Read these off the matrix that follows.
1) Find the entry just right of 109.
2) Find the smallest entry in the last column.
3) Find the fourth entry from the end, reading row by row.
4) Find the first entry on the diagonal from the top-right corner.
5) Find the entry just left of the smallest entry.
6) Find the entry in the top-left corner.
7) Find the third entry from the end, reading row by row.
8) Find the second entry in reading order.
[[137 122 121 138 140 123]
 [125 133 135 120 121 133]
 [136 142 132 109 118 133]
 [126 139 128 110 113 127]
 [132 129 120 129 122 123]
 [125 122 127 129 130 127]
 [134 119 118 139 138 119]
 [135 141 139 126 125 142]
 [125 131 128 128 124 127]
 [127 132 134 124 126 133]
 [133 134 132 127 129 135]
 [113 117 129 139 132 126]
 [115 116 126 142 134 124]
 [133 144 131 105 112 131]
 [124 134 132 121 123 129]
 [133 123 119 137 128 122]]
1) 118
2) 119
3) 119
4) 123
5) 131
6) 137
7) 137
8) 122

Questions about the table below. Counting starts at 0.
1) Report the entry at row 0, column 0.
2) Report the entry just right of 143.
3) Report the entry directly below the largest entry.
4) Report the entry at row 0, column 1.
5) Report the entry directly above 117.
6) Report the bottom entry of the column that holds the largest entry.
7) Report the entry just right of the centre entry.
8) Report the top entry of the column that holds the largest entry.
[[130 125 142 150 134]
 [114 136 130 128 118]
 [121 133 117 109 121]
 [143 122 113 125 118]
 [144 119 127 128 142]
 [132 127 126 142 111]
 [144 119 126 127 141]
 [144 122 112 123 118]
 [123 129 131 112 147]
 [146 118 125 126 142]
 [112 138 131 131 114]
 [136 122 140 148 137]
 [134 123 138 145 134]]
1) 130
2) 122
3) 128
4) 125
5) 130
6) 145
7) 127
8) 150

arr =
[[140 119 130 118 131 127 120 126 131 112 130]
 [150 127 126 137 129 126 134 133 129 136 127]]
Rows and columns are numbered from 0.
The bottom entry of the column that holds the largest entry -> 150
Which number is the entry at row 0, column 0? 140
The entry just right of 140 is 119
The top-right entry -> 130
The entry just right of 118 -> 131
Which number is the entry in the bottom-right corner? 127

[[111, 120, 127, 136, 125], [111, 125, 116, 132, 144], [129, 116, 120, 122, 117], [131, 116, 129, 131, 129], [139, 137, 115, 130, 141], [121, 144, 106, 121, 135], [137, 132, 111, 118, 118], [134, 120, 123, 136, 130]]
The entry just left of the smallest entry? 144
The 4th entry in reading order -> 136
The 1st entry in reading order? 111

Read these off the grid that follows. Rows and columns are numbered from 0.
1) Which number is the entry in the bottom-right corner?
2) Which number is the entry in row 1 and column 0?
3) Which number is the top-left entry?
4) Which number is the largest entry?
5) Which number is the entry in the top-right corner?
6) Which number is the entry just left of the largest entry?
7) Which number is the top entry of the column that holds the smallest entry?
8) Which number is the entry in row 1 and column 2?
129  125  130  125  128  127  128  130  123  130  124  129  102  131
135  127  126  132  128  125  126  130  129  126  128  129  136  127
123  127  131  123  128  129  129  128  124  131  125  127  129  130
133  125  129  127  128  125  127  131  124  128  125  129  126  130
121  129  130  125  128  131  130  126  127  130  128  126  130  128
124  131  127  129  128  131  129  125  132  128  131  126  124  126
125  126  131  124  128  129  129  129  123  131  125  127  129  130
131  125  130  126  128  126  128  131  123  129  124  130  126  131
124  126  131  124  128  129  130  129  123  131  125  128  126  130
122  131  128  128  128  131  129  125  131  129  130  126  125  126
121  130  129  126  128  131  130  125  129  130  129  126  129  127
127  131  125  131  128  129  128  126  133  126  132  127  130  125
124  131  127  129  128  131  129  125  132  128  131  127  131  126
128  131  126  131  128  129  128  126  134  126  132  127  128  125
121  130  129  126  128  131  130  125  129  130  129  126  123  127
133  129  125  133  128  126  126  128  132  125  130  129  128  126
1) 126
2) 135
3) 129
4) 136
5) 131
6) 129
7) 102
8) 126
